One turning vector, and how many ticks it has turned:
The counts run from 0 to 242.
[150 105 111 114 139 139 127 129 138 128 104 124 117 159 174 151 116 115
 144 114 137 141  74 120 114  83 123 127 122  82  72 185 116 109 144 150
 132 128  87 141 125 162 136 132 106 133 110  77 132 125 145 137  91 100
 116 127 184 153 106 101 150 155 116 142 108 135 102 133  88 139 165 176
 132  91 132 188 157  73 128 139 116 135 123 187]
99
[102 139 144 141  95  99 119 157 146 114 125 157 120 103  79 126 168 147
 114 139 121 104 163 168 138 151 150 147 119 164 157 101 134 118 119 137
 123 174 176 101 163 102  96 134 112  99 144 103  81 155 101 142 103 135
 187 117  98 100 136 164 132  98 115 163 120 112 139 135 158 146  80  88
  97 155  65 118 128 118 134 120 118 116 145  75]
235
[111 109 137 158 138 112 144 118 162 119  86 189 130 146 103 114 129 113
  87 167  69 125 157 131 121 162 133 140 143 123 128 106 126 139 158 129
 138 165 166 109 170 131  58 156  86 117 143  90  91 151 142 127  94 119
 115 124 121  98 142 160 134 105 155 138 100 131 114 152 145 118  75 107
 126 194 103 129  93 125 150 111 108 115 164 119]
120
[111 124  88 144 112 102 118 120 178 111 128 164 161 107 152 154 135 108
 145 111 150 139 101 128 105  84 141 148 115  97 138 129 165 116  98 128
  76 107 116 115 151 141 146 134 162 129 122 130 159 123  90 127 124 154
 195 115 124  95  72  68 169 155  76 171 173 109 137 127 103 190 118 143
 131 116 125 166 136 115 121 103 171 134 153 149]
231
[142  89 134 115 151 140 106 108 139 152 179 111 122 137 159 119 146 125
 163  91 149 136 104 126 162 100 118 150  93 131 100 192 112 114 133 147
 124 126  87 113 123 152 160 135 141 102 117 105 120 102 153 133 104 139
 148 143 129 162 113 118 124 173 119 160 183 102 147  87  85 138 145 181
 141  57 148 152 142  64 108 136 169 124 103 144]
74
[172 177 122 181 124 138 148 121 173 146 100 186 160 147 122 175 120 131
 137 157 103  91 152  89 103 122  63 134 131 130 178  71 174 132 134 121
 138 115 149 113 136 110  91 134 151 133 140 123 144 108 135 140 135 157
 130 100  99 119 155 147 148 101 157 131  88  94 136 136 174 141 126  84
 151 151  82 125 131 190 128 110 135 140 133 112]
4
[164 143 101 135 148 136 137 105 162 160 174 146 163 176 152 141 132 156
 166 141 120 128 123 120 105 105 112 123 119 147  97 145 146 132 117 107
  84 136 124 160 100 142 154 160 134 119 124 142  94  66 132 127 131 136
 150  96  92 139 100 117 129 169 117 114 175 118 146  94  92 172 148 123
 143  87 170 175 129 115 107 137 185 123  95 161]
76
[109  78 171 101 118 148  97 135  84 148 155  72 109 112 120  89 139 132
 141  89 149 130 135 133 187 130 112 127  88 136 134 152  79 124 114 140
 197  89  98  69 134 126 128 105 148 142 137 134 153 142 165 133 131 128
  83 172 159 166 148 153  85 109 152 121 115 116 147 105 149 104 156 161
 147  81 127  90 122 126 142 150 119 130 112 125]
171
[146 163 123 121 150 105 140 113 111 109 157 102 147 102 144 125 115  90
 123 118 171 145 130 109 102 106 106 124 130 128 116 119 153 130 141 144
  86  95 102 172  89 144 195 124 140 146 118 159 205 110 107  78 157 148
 158 103 109  83 135  71 161 172 107 103 191 145 105 139  98 129 138 153
 140 124 175 119 120 144 124 129 168 130 130 126]
43
[135 100 124 102 134 156 116 103 134 149 146  82 138 125 171 127  99 122
 186  84 145 151 100 110 143 112 107 123 119 102 132 148 121 148 102 135
 137  63  98  86 120 124 162 122 169 124 122 155 177 109 148 119 158 135
  90 151 151 153 101 116 113 150 138 118 136 125 162  98 140 135 179 174
 179  68 162 129 126 146 118 111 172 148 107 168]
173
[136  59 132 142 154 152 117 113 174 143 137 131 124 165 152 138 133 123
 158 112 123 129  93 135 142 120 136 161 115 111  87 191 115 122 142 136
 144 139 105 104 142 153 120 149 146  83 123  77  95 110 163 162  88 123
 137 140 143 175 116 146 133 157 131 176 128  99 146  90  95 140 130 170
 136  79 126 177 132  58 115 126 135 134 105 164]
90
[ 85  70 139 124 126 131 103  84 158 123 143 131 108  94 143  88 137 114
 152  53 130 136 132 144 166 175 168 160 122 102 139 141  86 146 120 153
 133  95 142  63 160 117  97 140 121  94 123 141 165 146 126  81 125 129
 125 184 145 151 105 128 138 123 126 139 138 123 173 102 140  94 107 158
 127 121 139  99  84  94 137 103 153 130 152 139]
147
[142 120 147 139 124 145 114 139 113  83 110  76  68  94 118 140 105 106
 133  86 160 130  99 131 115 151 169 161 178 107 145 139 112 116 140 145
 159 127 123 144 141 130 155 110 145  99 125  97 185 172 116 111 130 131
 180 158 149 183 176 129 152 126 142 140  95 146 129 127 140  76  85 162
  74 137 125  85 143 108 145 120  69 153 108  97]
24
[110  87  96 133 135 114 130  79 192 115  96 156 132 109 179 113  89  83
 138  72 129 151  89 113 116 146 170 140 145  75 119 143 120 140 140 144
  96  87 137 103 157 136 112 148 128 107 115 134 172 139 128  90 122 117
 126 145 156 110  81  79 183 145 118 133 147 134 147 141 102 120 113 175
 134 127 152 147 102 102 140  91 159 132 170 172]
132
[102 143 133 128 109 107 109 191  74 114 108 124 142 122  78 121 139 134
  82 189 128 139 164 153 132 108 134 121 126 151 147  98 132 112 116  96
 144 171 156 143 136 121 133 115 133 165 144 104  90 156 126 182 126 134
 120 105 137 109 141 159  89 100 129 155  98 152  88 153 153 157  96  96
 117 174 102 127 162 161 134 133  65 118 118  83]
210
[117 181  86 116  91  85 139 154 113 108 116 152 147 115 123 151 137 130
 118 155 159 142 119 140  83  98 166 112 143 124 128 106 159 121  98  95
  75 150 146 184 123 111 150 119 148 169 113 144 117 117  85 142 146 126
 163  83 123  86  85  91 139 134  75 137 151 148 100 155 115 171 121  80
 102 143 134 154 170 149 109 119 119 117 142 131]
224
[113 184 100 126  93  90 140 157  96 108 110 171 155 108 107 148 152 140
 103 184 139 122 145 140  96  97 129 113 115 129 134  93 162 115 109 100
 101 160 148 174 116 125 130 119 130 181 134 128 113 130  87 145 132 133
 166  86 115  64 115  99 110 116  88 140 140 141  84 160 132 173 119  80
 120 165 105 138 155 166 126 135 107 121 149 106]
225
[115 173 138 109 113 128 152 123 106 146 130 131 126 109 102  98 137 157
 121 136  90 117 161 138 125 181 142  77 132 153 147  89 104 143 126 119
 123 145 167 134 112  93 105 130 100 137 127 188 106 132 114  91 158 112
  91 138 107 108 128 147  94  81 142  71 105 157 144 126 162 100 137  74
 124 165 116  74  99 170 131 150 137 116 158 106]
152
[156 165 140 186 144 133 143 129 142 114 112 142 141 136  90 163  98 129
 104 160 111 116 170 117  88 156 103 143 153 156 181  66 170 129 139 114
 144 143 159 137 139 102 114 117 126 118 137 117 140 154 124 117 140 159
 164 109  93 107 179 157 146 103 157 118 104 119 130 141 162 102  79  84
 108 183 116  99 109 182 129 111 109 150 121  71]
21
[117 108 163 141 148 123 109 125 121 143 183 126 129 141  78 100 158 143
 115 146 116 121 185 153 164 150 119 154 102 198 125 147 108 128 146 126
 134 162 144 104 122 128 125 149 103  98 139 123  57 123 142 125 112 144
 150 123  88 133 172 189 103 117 152 157 176 104 155  90 133 116 100 102
 110 131 131 103 105 111 122 155 148 108  97  80]
63
[122 162  84 106  74 103 128 145 130 104 124 125 115  85 148 163 141 122
 155  80 162 119  82 141  93 110 174 137 121  99 124 136 140 101 102 146
  94 126 107 169 112 119 148 119 150 136 103 137 154 127  75 122 126 123
 196 131 139 126  78  58 163 140  61 139 142 129 136 130 104 143 151 117
  81 103 115 152 162 106 106 136 130 125 153 139]
239
[164 157  89  98 138 125 141 134 111 149 134 127 132 176 167 160 140 139
 147 145 137 128  94 122 113  88 102  98 118 123  81 153 137 118 122 106
 106 147  93 192  78 147 164 140 124 155 101 124 100  91 126 144 132 107
 112 105 135 136 107  86 132 166 101 108 142 137  98 119  79 156 183 137
 135  84 149 178 159 105 105 168 146 120 114 170]
84
[ 80 129 154 128  85  87 108 177  96 107 113 150 125  95  89 114 178 117
  97 161 147  99 179 149 163 100 120 138  80 140 155 114 107  99 124 144
 145 144 127 121 155 130 106 116 115 163 154  93 121 166 105 151  98 137
 154 104 132  80 139 132 119  89 106 193 121 125  92 141 148 152 108 108
 114 156  71 110 147 124 137 138  94 101 158  72]
227
[145 164 121 118 126 146 140 154  82 149 129 100 161 148 128 130 119 156
 127 176 123 127 151 114 131  99  74  85 119 160 133  94 145 139 106  98
 141 124 120 132  93 123 143 114 146 184 130 163 134  98 142 161 162 130
  67 110 131 114 139 145  82 116 144  83 107 152 104 148 165 150 178 112
 167 122 140 121 146 206 119 136 135 137 105 133]
184
[100 119 135  78 107 126 115 101 107 130 141  93 102  88 161  97 132 113
 160  47 152 143 102 126 159 146 157 111 118  95 125 158  90 120 123 155
 142  68 103  89 125 124 134 110 134 132 120 161 192 133 129 101 154 106
  95 184 167 155  99  99 128 131 116 106 127 132 152 117 113  98 170 153
 141  79 152 102 116 112 132 143 154 123 152 162]
156
[130 192  81 107  76  90 139 134 117 125 123 155 138  95 145 158 150 136
 140 111 160 113 105 128  90 102 133 109 115 104 133 105 151 100  99 140
  81 120 116 180  97 118 134 120 141 146 107 154 168 110  75 114 147 134
 188  98 120  90  86  66 160 130  61 122 141 145 122 141 106 142 173  89
 106 119  99 146 161 122 111 142 136 125 151 138]
240
[131 136 163 172 141 133 121 140 130 107 112 111 109 129  84 142 116 124
  93 140 118 103 153 134 118 164 131 158 158 156 169  90 138 132 146 118
 173 147 160 121 157 108 113 119 128 100 145 108 140 174 123 129 128 139
 172 136 101 136 191 172 132  96 161 136  97 126 130 138 166  79  70 114
  98 182  98  84 115 149 146 120  78 142 109  64]
22
[104  76 133 112 132 121 115 126 132 118  81 144  99 133 151 110 126  80
 111 111 133 126  88 123 157 123 136 139 116  74 108 169  94 112 164 163
 161 135  99 109 172 160 102 127  97 127 122  60 150 158 145 128  77 101
 101 141 182 141 132 117 156 122 139 168  96 127  99 147 113 116 117 181
 130 130 108 150 134  80 146 123  89 128 158 143]
114
[174 166 120 186 142 132 152 121 156 117 110 147 165 142 112 161  85 125
 128 159 126 115 143 103  72 134 102 151 168 142 169  56 183 143 141 107
 109 115 155 149 127 113 130 139 152 114 129 141 159 122 122 117 157 157
 168 104  88  87 151 132 155 120 143 101 114 120 130 141 154 114  99 104
 133 183 130 120 108 180 128  94 130 152 118  94]
20
[138 119 144 144 129 154 126 136 132 165 152 117 149 151 108 121 114 178
 134 160  93 132 167 135 148 153  94 118 132 173 157  95 123 160 109  94
 152 138 162  83 132 102 114 119 147 121 151 162  78 114 167 155 159 152
  82 136 107 141 152 202  75  98 170 102 110 114 150 111 180 119 125 104
 150 137 135  95 112 190 122 124 138 139  94 103]
177
[118  88  90 135 134 139 112 141 141 111 125 106 142 124 154 160  86 135
 132 130 143 173  86 142  99 102 179 165 187 100 121 154 155 145  92  84
  90 129 135 131 153 128 160 116 203 125 111 129 114 123 135 164 148 146
 156 131 154 166  84 115 140 158 101 151 141 131 136 122 124 175 106 154
 121 133 165 170 165 136 114  81 118 157  95 157]
206
[138 163 111 130 133 120 156 149 115 119  72 175 132 159 111 131 125 135
  87 201 100 113 139 116 110 128 112  92 150 138 113 103 129 121 155 129
 139 165 155 165 128 140  81 144  76 164 124 108  93 139 130 139 103  97
  85 101 130  96 139 131 124  98 138 114  73 164  74 168 129 122 117  94
 130 181  93 158 138 131 144 148  86 112 152 128]
111
[133  84  98 129 147 149 131 116 173 116  89 141 103 157 170 148 106 117
 151 107 122 148  75 125  99 131 181 156 172  82  92 163 127 138 135 125
 110 144 130 135 155 140 121 137 121  92 107  88  99 138 137 148 101 108
 135 146 167 174 101 116 173 150 118 150 105 131 122 123  96 130 102 153
  98 122 139 184 143  79 132 106 100 149 117 179]
107
[174 172  97 112 130 136 155 132 116 154 130 152 162 181 159 163 137 137
 133 180 120 117 121 101 108  90  76  91  94 149  89 131 140 134 138 112
 115 150  98 187  75 151 140 144 120 166 114 122 104  82 143 148 128 120
 104  87 108  98 119 110 119 147 116 101 137 137  96 134 107 153 185 115
 147 105 138 165 152 132 116 171 154 112 123 158]
85
